R: a few groups of rows, each row roughly a mix of its group's hidden directions:
R (99 x 12):
[[ 27   3  21  -6 -12  15   9  -9 -18   0  10   9]
 [ -8  23  12 -11  25   1   9 -20  -5 -15  -6   6]
 [  8  18  15  -5  -9 -12   2 -23  -1  23 -14  12]
 [ 11  19   4   9  13 -19   1  27  11   8 -13   9]
 [ -5  30  17 -12   0 -17   5   2  -2   1 -24   0]
 [-12   8   9 -15   5 -22  19   4  16 -15 -17  13]
 [-26 -13 -12  -4   9 -20 -12  16  10 -18  -3   2]
 [ -9  16   2   9  13 -15  -1 -20 -14  29   2  -5]
 [  5  17  18 -20   5   4   3  32   1  -8  -1  10]
 [ 16   8  15 -10  25 -26  12   4  -7  -1  -5  13]
 [  4 -12  10  -5 -11 -18  -2  28  14  24  -6   3]
 [-23  -9 -23   6 -10  -4  -9 -11   0 -16 -11 -20]
 [ -1 -22  10   7  -3  15   9 -23  -5   4  28  -1]
 [  8  31   8   0 -20  12   1  -6 -21   9  -7   3]
 [ 31  11  22  -1   3  13   9   6   0  17   9   6]
 [ -4   5  -5   1   2 -30   1   0  12  15 -30  -1]
 [-19  -4  -6   5  12 -36 -14  -8  -8   8   3   4]
 [ 13  29  10   2  11 -13  -4  13 -11   7  -7  22]
 [ -4 -22 -25  13  -1  -4 -10   7  27  -4   0  -9]
 [ 14   8  30  -5  10   2  11 -14  -7  17  12  14]
 [  8   0 -22  19   1  23   2 -20  -1 -13   6 -16]
 [-21 -21 -12 -16  -3   4   0  22   8 -18  10   6]
 [ -8   1   5 -16  26 -21  -2  21   4 -10 -15   6]
 [  5 -18   2   3  26 -30 -10   3   3  12  -4   5]
 [-19   1 -12   1   2  14   2 -16   2 -27  -4 -23]
 [ -6 -30 -13   4 -12  11   1  18  11  -7  19  -7]
 [ -5 -30  -6  10 -26  -7  -9   2  -2  16   9  -6]
 [ 22   2  12  16  -8 -10   6 -13 -23  11  14  13]
 [-11 -20 -19   6  -8   4   6   9  28 -10  -8 -15]
 [-20 -19  -8 -11   7   9  -2  14  23 -21   0  -5]
 [ 10 -11  12 -12  21 -19  19   9  11 -16  -2  12]
 [ -4  14  -1  15  -6 -10 -19 -14 -24  24   4   1]
 [-25  -7 -24  -4  -4 -17 -12   8   6 -13 -17  -4]
 [ 14  16  19 -13  14 -22  17  -6  -3   0 -10  15]
 [ -7 -16 -17  19 -26  -5  12  -3  19  -1  -5  -9]
 [ -4 -22 -12   8  -6 -18   9  11  25  -4 -18  -5]
 [-22 -15 -10  15   5 -12   4  -7  22  -7  -9 -20]
 [ 19  18  20  -2  22   8  14  -1  -1   4  10  18]
 [ 17  12   0  14  -2   3   4 -24  -9  31   2  -7]
 [-13  11   0 -15   0  29   9  14 -12 -20  -9   2]
 [  6 -20   1 -14  31   0   3  15  13 -16   6  -4]
 [  8  11  25 -13   5  -6   8  21  19  10 -14  -9]
 [ -3  -2  13   3   6  10   5 -31 -20  -3  21   9]
 [-21  -2  -7  -4 -12  -6 -10  31   2 -19  -6 -12]
 [ 22  -6   9  13  -2   2  -1 -24 -13  19  21   5]
 [ 21 -11  12  -7 -12  27  10  11  10 -14  11   2]
 [ 25  22  18  -7 -15  11  12  -8 -10   3 -13   3]
 [ 13 -10  -2  -8   9  11  16  28   5 -26  -1  -5]
 [  4 -13  14 -11  -2 -18  15   6  20  -8 -18  19]
 [ -1   7 -33  18  -9  -6 -18   5 -14 -10  -8   2]
 [ -1  25   3 -14 -10  -5  15   3  10   0 -32   0]
 [  0 -20   0  17 -20  16  -7 -16  -2   6  24   3]
 [-23  27  -7  -1 -23   8  -8  -1  -5   3 -16  -3]
 [ -4   3  -7 -12   5  -5   3  32  24  -8 -17  -6]
 [-10  29  -3   1  -5 -14 -10   9 -17   9 -23  -1]
 [-20   2 -27 -12  -5  -7 -13  -1  -2 -18 -20  -4]
 [ 36   7  10  -6   4  16   9 -13  -7  14   5  -5]
 [ 13  14  14   5   2  -6 -12   0 -34  12   7  13]
 [ 18   6  16   7 -11   8  -4 -10 -27   9  16  15]
 [ -9  24  13 -26   5   4  -3  -8 -18 -15  -9   6]
 [ 11 -25   3  -6  31 -17  -2  -2  15   7   3   1]
 [  6 -24 -21  21   0  -1 -10 -13   3  15  17  -4]
 [  5  18  28 -20  -4   0  12  15   9 -12 -11   3]
 [ 15   7  22  -1  11  20  12  -9  -9   1  23  11]
 [ -7  -8  -9  -5   2 -13   0  32  26  -2 -13  -5]
 [-17  15  -7  -6   1 -21  -4  10  14  -7 -29  -4]
 [-13  -1 -22  11   4 -30 -16 -11  -1   9 -13  -3]
 [ -2  22   9  -1   3 -31  -1  -6   8  15 -19  -5]
 [  5  -5   7  -1 -15  21   6  24 -10 -26   6   9]
 [ 22  14  15  -9  21  11  16  12  17   5   0   7]
 [-22  21  -6  -5   6 -22  -6  -4 -14   0 -22   2]
 [ 24  -1   6  -2 -23  21  19 -12  11   5  -4  -1]
 [-26  -6 -13 -11   7   3   0 -27  -2 -22  -4  -5]
 [-20  23  -1  -8   4 -17   0   8   7  -4 -29  -5]
 [ 28   9  17  -9  12   5  19   3 -15 -10  11   9]
 [ -3  -9  23 -14   5  -4   0   2 -22 -11  24  16]
 [-21  21   2 -10   8   2   7  17  15  -7 -23 -10]
 [ 12  12   2 -14  14   2  10  30  23  -3 -10   2]
 [  0   3  34   3   1 -13   4  23  -5  10  13  12]
 [  8  32  20  -9  15  -8   2  12  -6   0 -10  13]
 [ 14 -28 -11  14  12  -1 -10  -7   8  17  11 -15]
 [ -7  26 -12   7 -23   7  -4  -4  -7  14 -18 -13]
 [ -4 -29 -11  -5   2  14  12   1  27  -3   9 -10]
 [  7  24  24  -5  -4 -16  -7   1 -17  15 -13   6]
 [-14  13 -11 -12  -3  18 -20  14   3   6 -22 -14]
 [-20   7 -10 -11   0   2   0  20  10 -22 -24  -2]
 [ -4  24  19  11  24 -16   8 -12   3   1 -12   1]
 [  8  22  21 -18  -8  11  14  12   3 -12 -17   1]
 [ 16  -7  17   2   1  12   6 -13 -18  12  29   6]
 [  7   8 -11  -1  -7  16  11 -25  18  15  -2 -21]
 [  2   5  24 -21  -3  17  12  14 -10 -19   6  10]
 [ 14  26  21 -13   0  -2  11 -17 -12   7  -2  14]
 [ 23 -10   3  14  -6 -22  -5 -11  19  20   5  -5]
 [ -4  27  29 -19   3   1  13   6  -9  -3  -8   3]
 [ -6 -12 -24  20   6  -5 -11 -19 -10  19  11  -3]
 [-11  -8 -26  -4 -14  -8 -11  -3   9  -2 -24 -18]
 [  3   6  12 -22  16 -12   8  19   8 -11 -22  10]
 [ 27   7  23  -8 -11  21  16   3  10   1   3  -2]
 [  9  29  14 -11  14 -10   2  19   0   2 -14  14]]

one row of each group, then the others: which group is each in?
[-14   0 -18  -2  -2  -2 -10  -8 -34 -14  -6  14] => (108)
[  5  -1   1  18 -27  16   1 -17 -13   5  20   3] => (97)
[ -7  15  -9   4 -15 -13 -21  -7 -30  -2 -10   6] => (2)

[ 16  26  10  -4  16   1   3  -3 -28   1  12   2] => (97)
[ -8  20  12 -11   1 -33  -3   0  -5  -2 -20   6] => (108)
[ 16  21  26 -11  18   8  12   4  -3   3   6  14] => (2)
[  3   0  16  11  -5 -23  -5 -17 -11  28  -4   8] => (2)
[-13  21  15 -13   7  -5   4  -6 -32  -1  -3  11] => (108)
[-27  -8 -23   8  13 -10 -10   8  17   0  -6 -10] => (108)
[-17  -7 -13   9   9 -31 -16 -12 -12   9   4   4] => (108)
[ 2 -6 21  1 15 14 11  2  5 16 31 -6] => (108)
[ -3 -27 -17   6  -9  13   4   5  21  -5   5 -21] => (2)
